runs of hidden systems:
trace 1, z_869 (10 x 32):
[[ 35.2 -22.3  -8.1   0.0  -7.2 -11.9  -6.7 -10.0 -16.2 -20.3 -51.9  -7.2
   -4.2   8.5 -43.3 -21.5 -41.6 -44.9   4.3   1.4 -10.4  -8.3  -0.7   2.2
   11.6   4.5  -5.2  -2.9  -0.3   9.2 -20.7  19.8]
 [ 34.6  -5.6 -25.5   6.3  19.0  -2.6  -4.2   5.1 -12.7 -23.7 -36.2 -15.8
    0.0  26.3 -48.7 -17.2 -41.7 -24.1 -12.3   4.5  -6.7   0.3  -1.6  15.1
    9.0   2.7 -13.3   4.6   8.3   6.6 -29.8  32.6]
 [ 32.9   2.1 -29.5  -0.2  31.1   8.2  -1.4  12.6  -8.5 -29.6 -21.0 -23.6
    4.5  27.5 -20.2  -9.8 -36.2  -2.0 -26.7  17.2  -9.2  14.1   5.8  13.4
   -8.0  10.7   8.5   6.7  15.6  -0.2 -30.3  30.2]
 [ 17.1  13.3 -25.2  -0.6  27.1  18.4   3.6  22.5   0.2 -20.4  -1.9 -18.5
   -1.5  25.1  -1.5  -3.4 -18.3  19.9 -22.3  19.7  -3.4  10.9  13.7  11.4
   -9.2  13.5  12.5  16.5   6.5  -5.9 -30.7  19.4]
 [  2.9   7.0 -26.8  -1.6  22.2  18.8  11.1  20.1   2.4 -13.5  13.9 -13.2
   -6.4  11.0  26.1 -11.0  -9.3  32.5 -17.9  16.0  -0.1  11.7  18.8  13.6
  -14.6  18.0  26.9  18.0  -3.2 -11.4 -23.3   9.6]
 [-12.6   3.6 -14.1   2.7  16.8  11.3  12.0   9.7  12.3   0.7  16.9  -5.9
    2.1   1.0  39.9  -4.7   1.9  31.5  -7.9  10.5   6.2   5.5  17.4  -0.3
  -13.8  20.6  31.0  20.3 -12.7 -29.1  -9.2  -6.4]
 [-27.1   1.4   2.7  15.1   3.5   9.7   5.7  13.6   9.5   2.3   5.4   9.7
    1.5  -0.2  33.6 -14.7  11.9  22.3   0.5   0.3  12.0  -4.3  22.8  -2.0
   -8.3  22.9  32.1  11.0 -19.6 -27.4  12.7 -16.0]
 [-33.1  -4.4  15.3  24.4  -3.1   1.6   3.7   4.0   6.7  13.2  -2.8  14.1
   15.5  -1.5  28.1  -1.3   9.8  12.0   6.2  -8.4   6.0  -7.8  15.4 -24.7
    1.8   9.8  37.8   9.1 -20.2 -17.0  23.9 -26.4]
 [-26.5  -0.9  23.5  25.2  -7.0  -1.1  -0.6   0.8  -0.2  12.7 -17.9  22.3
   27.8  -2.0  11.1  -7.7  16.4   6.1   7.8 -12.7   4.2 -13.2  12.7 -20.6
    3.5   4.1  15.7  -1.9 -18.3 -11.3  24.0 -21.1]
 [-14.9  -6.3  17.2  23.0 -12.3  -2.8   2.1  -1.2 -14.6  12.7 -31.6  26.6
   27.6  -1.0  -5.0  -6.3  17.0  -9.2  -5.9 -13.0  -8.8 -14.8  -0.4 -34.5
   12.4  -7.7  11.4 -12.5 -11.9  -0.6  21.7 -16.4]]
trace 2, z_812 (10 x 32):
[[ -1.8   0.4 -22.5  53.0  44.8  23.7   7.8  26.5 -18.8 -28.2 -51.2   7.3
   48.1  59.6  -0.3 -37.2 -25.7  24.3 -51.1  28.1 -24.2   2.8  29.9 -52.4
   23.7  15.7  78.4   8.8 -29.3  -6.1 -24.5   4.0]
 [ -1.5   8.6  -9.2  49.2  27.2  22.6  14.6  27.9 -42.0   2.5 -46.3  28.1
   61.2  43.3 -24.0 -10.0   8.1  34.2 -72.9  23.3 -51.1   9.8  -1.8 -61.7
   28.7 -27.0  36.7 -20.9   0.2  32.3 -10.2   1.3]
 [ -4.4  10.6   0.8  20.0 -11.3  23.2  15.8  26.0 -42.6  27.9  -9.2  26.4
   45.4   3.5 -11.7  14.5  41.9  32.3 -58.9  12.5 -46.1  12.4 -25.5 -51.6
   22.8 -49.8 -13.7 -39.6  15.1  43.9   3.7   1.1]
 [-11.3   9.7  11.3 -13.7 -49.1   5.9  14.1  16.8 -33.0  40.5  24.0  15.9
    9.7 -31.1   0.8  26.0  58.6  21.1 -21.6   0.1 -22.7   5.6 -42.0 -18.0
    2.2 -54.0 -38.7 -32.1  25.1  38.3  14.1 -16.1]
 [-15.2  -2.5  18.1 -39.5 -66.1  -4.0  10.7   3.1  -2.2  44.4  32.1  11.6
  -18.2 -55.2  28.8  24.0  57.4   5.4  13.0 -12.2  -2.8  -4.1 -20.7  11.8
  -21.6 -28.7 -24.2  -5.8   8.9   9.1  18.2 -17.8]
 [-14.2 -13.2   9.5 -26.9 -62.5 -15.8  13.4  -7.1  18.3  21.1  24.8   5.4
  -34.8 -57.1  36.1   0.4  29.5 -15.4  48.2 -16.3  10.8 -11.0  -2.9  25.1
  -22.5   5.8 -10.4   7.5  -9.3 -18.9  21.0 -20.4]
 [-12.6 -20.7  10.8  -6.0 -45.8 -12.5   8.6 -16.1  21.7  -4.5 -13.7   2.6
  -20.4 -25.3  27.3 -16.4  -4.4 -30.9  48.8 -24.4  23.3 -26.4  17.3  26.8
  -17.0  23.9  18.1  19.6 -27.7 -41.9  19.5 -14.6]
 [ -1.2 -23.1   5.8  19.5  -4.9 -16.0 -11.4 -20.6  15.3 -17.2 -36.6  -0.1
   -4.7   4.5 -10.8 -27.8 -25.7 -41.9  35.0 -20.3  19.4 -17.0  20.7   7.6
    4.3  32.4  21.3  15.0 -28.4 -32.3  11.2 -12.5]
 [  5.8 -11.6  13.9  35.9  23.5 -13.3 -17.9 -16.3  10.9 -14.1 -45.7  -2.1
   17.8  30.4 -34.7 -22.7 -34.4 -37.8  13.2  -9.4   9.7 -20.5  25.0  -6.5
   11.8  22.8  11.9   6.9 -15.4 -13.3  12.6  -2.4]
 [  0.2   5.2  14.4  37.8  42.3 -13.4 -38.4  -8.4  -5.4  -9.9 -28.6   0.4
   24.0  41.8 -46.9   2.9 -22.5 -20.0  -9.8  -8.1  12.2  -9.3  15.3 -18.2
   18.0  12.3 -16.0 -14.5  -1.7   4.8   8.7  16.8]]
trace 3, z_785 (10 x 32):
[[-62.4  -7.3  13.8  14.5 -28.1   8.8  22.0   5.9  18.0  25.4  24.2  29.2
   -3.1 -39.1  84.0 -12.9  41.1  43.9  20.9  -6.1   8.9 -14.3  33.9 -17.6
  -19.1  14.9  71.0  19.5 -45.4 -42.9  34.9 -59.3]
 [-71.4  -6.3  21.2  15.6 -53.2   1.6  27.4   6.1   1.8  38.8  10.4  50.8
   19.1 -44.3  70.5  -9.4  68.3  22.4  13.0 -16.1  -8.1 -16.5   8.4 -38.2
  -12.1  -5.5  50.1  -2.9 -39.4 -18.8  41.9 -62.7]
 [-56.4  -4.7  37.9  26.6 -53.5   2.2  22.8   5.6 -13.8  44.7  -7.8  50.4
   29.4 -37.6  27.5  11.6  75.5  20.2  -3.3 -17.9 -24.0 -10.3 -10.1 -50.8
   11.0 -30.7  17.0 -29.7 -21.4   7.5  52.5 -52.2]
 [-33.9  -2.2  39.1  24.0 -36.8   2.8   4.1   8.3 -22.4  49.6 -26.1  46.7
   39.4 -21.3  -1.3  13.4  56.1   6.0 -17.4 -15.1 -32.9 -10.9 -23.6 -57.6
   30.1 -41.5 -10.0 -43.9  -4.9  22.4  52.3 -26.0]
 [-14.8   3.4  26.8  30.0 -13.8 -10.2  -7.8   2.4 -32.0  28.4 -32.3  33.2
   45.4   3.7 -46.9   9.3  36.5  -3.4 -33.6 -10.6 -38.0 -10.1 -25.2 -53.6
   39.0 -46.0 -30.6 -52.3   6.3  40.3  24.5  -8.5]
 [  6.4  14.3  12.5  33.6  20.9  -0.3 -20.9   6.3 -35.6   7.4 -42.5   8.6
   46.7  30.8 -67.2   8.9   6.5 -11.8 -43.2   3.7 -33.9  13.3 -21.7 -48.2
   38.5 -38.5 -39.5 -45.0  18.1  43.8   7.1  16.6]
 [ 38.7   6.8  -1.6  27.7  32.1  -4.7 -19.3   7.0 -29.9 -20.6 -45.9   2.3
   35.7  43.6 -74.7  -3.3 -30.6 -18.0 -43.1   9.4 -25.7   7.0 -18.5 -25.5
   30.6 -18.7 -23.6 -38.1  18.6  41.5 -13.0  41.1]
 [ 49.6   0.2 -23.3  19.3  35.6   6.5 -17.9   4.1 -16.6 -35.7 -54.4 -18.9
   20.0  55.6 -66.2 -12.6 -51.9 -26.2 -34.7  16.8 -16.7   8.4  -0.7  -1.3
   14.1   4.0 -16.3  -5.7  15.5  14.3 -29.4  48.7]
 [ 53.7 -15.5 -22.0   8.7  42.1  -8.9 -14.4   3.9   2.7 -52.3 -54.2 -34.1
    0.5  42.0 -38.2 -29.8 -65.5 -25.4  -6.2   6.2  -2.2   5.7  22.2  19.4
    4.8  26.7   4.7  17.5   4.7  -0.1 -37.2  44.1]
 [ 37.6 -13.7 -26.4   5.2  29.0  -4.1  -6.9  -3.9  13.4 -49.1 -33.8 -32.4
  -16.4  32.3 -12.8 -40.7 -65.4 -31.8   9.8   4.5  14.1  -7.3  24.1  26.0
   -9.7  39.3  19.6  32.6  -6.3 -25.8 -27.6  27.5]]

runs to name:
trace 4 (4 x 32):
[[ 10.7  28.9 -18.8 -40.7   4.7  10.2   0.9  17.4   9.7   3.0  56.4 -31.1
  -36.8 -14.9  28.5  24.9   4.7  33.8  -8.4  14.9   6.0  14.9  -2.6  29.3
  -32.0   1.3 -26.8  19.0  33.6   0.8 -23.2  18.0]
 [ -5.8  14.1 -10.3 -32.2  -3.6   9.6  -1.5  11.8  20.9   4.2  59.7 -24.7
  -36.2 -20.3  40.8  12.0   7.6  27.7  14.1  -6.1  18.0   9.5   1.5  36.9
  -39.6  14.1 -10.8  25.2  11.4 -11.2  -5.2   0.4]
 [-15.5   8.5   7.5 -20.8   6.0  -3.6 -11.2  -1.5  28.3   5.8  47.3 -15.5
  -22.7 -21.7  38.7  16.7  -3.6   8.5  26.3 -15.6  33.9  -1.0   9.0  24.3
  -27.1  26.4  -9.9  20.1   5.8 -27.0  19.8  -7.3]
 [-27.0   5.9  32.6   2.9   9.5 -14.3 -17.6  -9.6  27.6  13.3  38.7   3.1
  -14.2 -13.4  13.6  18.7   6.0   4.3  28.8 -19.6  36.1 -11.3  18.7   9.5
  -14.9  22.0 -18.8  13.4  -0.7 -30.6  30.3  -5.1]]
 -> z_869
trace 5 (4 x 32):
[[-11.6  -1.8  28.3 -17.2 -37.8 -26.7 -16.9 -20.1  14.7  23.7  13.7   4.7
  -22.1 -30.0  -5.9  16.5  22.3 -28.4  40.0 -30.3  21.5 -15.9 -10.8   8.9
   -2.0  -3.2 -36.4  -9.1   2.3  -4.8  41.5  -6.6]
 [-15.5  -5.6  30.5   0.4  -6.5 -17.2 -29.4 -19.5  22.7  12.6  16.8  -4.3
  -17.8 -15.3  -0.2  15.9  -2.4 -26.6  41.6 -26.9  34.8 -20.6   3.1  15.4
  -16.0  27.6 -32.8   6.5  -4.1 -27.8  35.9  -8.4]
 [-19.0   3.5  23.3  20.2  29.2 -24.1 -26.5 -16.0  28.9  -8.6   7.1  -5.4
  -14.4  13.5  -2.8   0.1 -24.2 -17.1  29.7 -21.4  38.5 -11.7  28.6  11.2
  -10.6  32.4  -8.1  15.2 -15.6 -29.4  25.1  -2.6]
 [-14.7   9.0  16.2  32.7  42.5  -8.7 -31.3  -7.2  19.0 -12.0   3.2 -11.0
    2.9  29.5 -11.3   1.3 -25.3  -3.8  19.6 -11.7  35.3 -15.1  39.5  -2.6
   -2.2  36.0   5.3  13.3 -15.9 -32.7  21.3   5.8]]
 -> z_812
trace 6 (4 x 32):
[[ 34.5 -10.7   0.4   7.6 -21.8 -15.5  -6.5   1.4 -38.2   8.8 -62.8   4.5
   22.5  11.0 -74.0   3.3  -0.4 -40.3 -29.7 -11.0 -38.0  -2.8 -42.8 -21.3
   36.4 -45.3 -46.8 -47.6  13.3  49.7  -7.7  27.3]
 [ 49.3  -8.2   5.1  12.3  14.0 -17.0 -23.8  -9.4 -25.6  -9.7 -45.3 -14.1
   11.2  33.0 -83.1   4.4 -32.9 -52.1 -18.4  -6.9 -18.8  -6.9 -24.5  -3.4
   29.2 -18.8 -49.5 -36.1  28.6  39.4 -11.8  45.8]
 [ 47.7   1.9  -9.9   6.8  43.1  -7.0 -33.1  -4.5  -9.2 -28.7 -30.4 -29.2
   -2.0  48.7 -78.6   6.0 -56.0 -37.5 -11.8   1.8   2.7   3.3  -2.1  14.0
   15.3   0.4 -40.6  -6.2  19.0  16.5 -24.9  54.7]
 [ 40.3  -2.5 -19.4  11.6  56.6  -7.2 -30.7  -5.5   9.5 -46.2 -17.9 -38.5
  -16.0  50.9 -49.2  -8.6 -67.1 -17.2  -2.4   4.2  19.3  13.0  19.2  21.8
   -0.4  27.9 -19.7  20.3  16.3 -10.9 -30.0  52.3]]
 -> z_785
trace 7 (4 x 32):
[[ 19.9 -17.2 -17.6   5.7  12.2  -4.7  -3.9  -1.4  14.4 -29.2 -22.9 -25.2
  -22.3  14.6  -1.8 -27.5 -40.2 -16.6  16.6  -2.3  20.5  -8.1  25.0  25.8
  -14.7  32.3  18.5  31.3 -18.3 -23.9  -0.2  15.4]
 [ 22.0 -10.6 -16.1  13.4  22.5   3.6  -8.3   2.0   2.0 -26.8 -34.3 -13.8
    8.2  31.9 -25.7 -24.3 -43.0 -16.2  -3.8   6.4   4.7  -0.4  13.6   1.8
    5.4  29.3  25.4  12.5  -3.4  -9.4 -20.1  23.7]
 [ 18.8  -2.2 -12.2  17.0  29.4   5.4  -2.9  14.7 -18.6 -20.2 -30.6 -15.5
   10.6  35.5 -26.6 -10.1 -31.3  -3.0 -27.5  10.4  -6.8   7.4  11.4  -5.6
    9.2   7.9  -1.0  -0.7   8.4   6.3 -21.4  20.4]
 [ 18.3   5.6 -15.2  10.9  17.6  16.6  -1.4  20.4 -21.8  -9.3 -10.3 -10.2
   14.2  21.2 -25.5   4.6 -13.0  17.2 -35.9  15.3 -10.9  12.6  -8.6  -2.1
    5.8 -15.8 -16.7 -10.3  19.1  24.7 -21.5  29.6]]
 -> z_812
